[[131 128 122 128 116 129 123 134]
 [102 128 122 128 131 129 122 127]
 [140 129 148 127 139 130 125 130]
 [105 125 121 128 134 128 122 127]
 [119 130 115 127 121 131 139 131]
 [125 128 119 130 122 129 130 133]]
=>
[[140 129 148 127 139 130 125 130]
 [131 128 122 128 116 129 123 134]
 [125 128 119 130 122 129 130 133]
 [119 130 115 127 121 131 139 131]
 [105 125 121 128 134 128 122 127]
 [102 128 122 128 131 129 122 127]]

[[138 114 124 116 116 126 126 124 132 143 115 119 130]
 [135 115 141 141 141 117 111 116 130 125 123 121 124]
 [121 108 133 131 115 114 136 132 115 117 124 133 139]
 [122 112 117 144 138 132 126 129 135 120 148 120 139]
 [140 136 110 124 123 136 138 104 121 115 119 123 133]
 [112 131 122 136 145 121 134 127 125 140 113 121 118]]
=>
[[140 136 110 124 123 136 138 104 121 115 119 123 133]
 [138 114 124 116 116 126 126 124 132 143 115 119 130]
 [135 115 141 141 141 117 111 116 130 125 123 121 124]
 [122 112 117 144 138 132 126 129 135 120 148 120 139]
 [121 108 133 131 115 114 136 132 115 117 124 133 139]
 [112 131 122 136 145 121 134 127 125 140 113 121 118]]

[[119 103 135 131 125 144 138 144 106 133]
 [105 127 120 144 138 110 146 115 128 116]
 [146 119 106 119 148 106 151 146 155 138]]
=>
[[146 119 106 119 148 106 151 146 155 138]
 [119 103 135 131 125 144 138 144 106 133]
 [105 127 120 144 138 110 146 115 128 116]]

[[133 129 133 135 132 127 126 137 125 133 137 136 134 132]
 [117 138 136 158 132 132 138 137 142 149 117 141 126 126]
 [123 131 135 135 134 126 136 137 130 139 131 133 129 132]
 [116 125 135 104 129 116 123 101 134 104 132 138 132 147]]
=>
[[133 129 133 135 132 127 126 137 125 133 137 136 134 132]
 [123 131 135 135 134 126 136 137 130 139 131 133 129 132]
 [117 138 136 158 132 132 138 137 142 149 117 141 126 126]
 [116 125 135 104 129 116 123 101 134 104 132 138 132 147]]

[[110 126 107 115 101 137 119 124 139 118 114 119]
 [132 126 151 126 131 118 150 131 141 135 121 123]
 [127 129 110 135 123 128 113 127 116 132 127 118]
 [129 127 126 138 106 129 135 141 124 127 117 107]
 [146 137 134 120 120 124 142 126 125 123 123 122]
 [128 130 119 124 104 112 125 121 129 125 129 130]]
=>
[[146 137 134 120 120 124 142 126 125 123 123 122]
 [132 126 151 126 131 118 150 131 141 135 121 123]
 [129 127 126 138 106 129 135 141 124 127 117 107]
 [128 130 119 124 104 112 125 121 129 125 129 130]
 [127 129 110 135 123 128 113 127 116 132 127 118]
 [110 126 107 115 101 137 119 124 139 118 114 119]]

[[113 150 152 152 103 151 115 151 151 105 117 151 151]
 [127 125 128 128 122 125 132 127 125 131 136 117 127]
 [123 122 121 121 124 122 122 122 122 123 121 124 122]
 [132 121 124 124 127 121 135 123 121 134 138 114 123]]
=>
[[132 121 124 124 127 121 135 123 121 134 138 114 123]
 [127 125 128 128 122 125 132 127 125 131 136 117 127]
 [123 122 121 121 124 122 122 122 122 123 121 124 122]
 [113 150 152 152 103 151 115 151 151 105 117 151 151]]

[[126 122 105 123 125 120 117 122 123 117 112 124 119 125 127 116]
 [118 126 132 150 125 123 119 133 146 134 129 126 127 114 118 154]
 [121 124 138 126 100 102 145 116 125 105 130 122 133  99 119 112]]
=>
[[126 122 105 123 125 120 117 122 123 117 112 124 119 125 127 116]
 [121 124 138 126 100 102 145 116 125 105 130 122 133  99 119 112]
 [118 126 132 150 125 123 119 133 146 134 129 126 127 114 118 154]]

[[130 126]
 [134 105]
 [131 147]]
=>
[[134 105]
 [131 147]
 [130 126]]
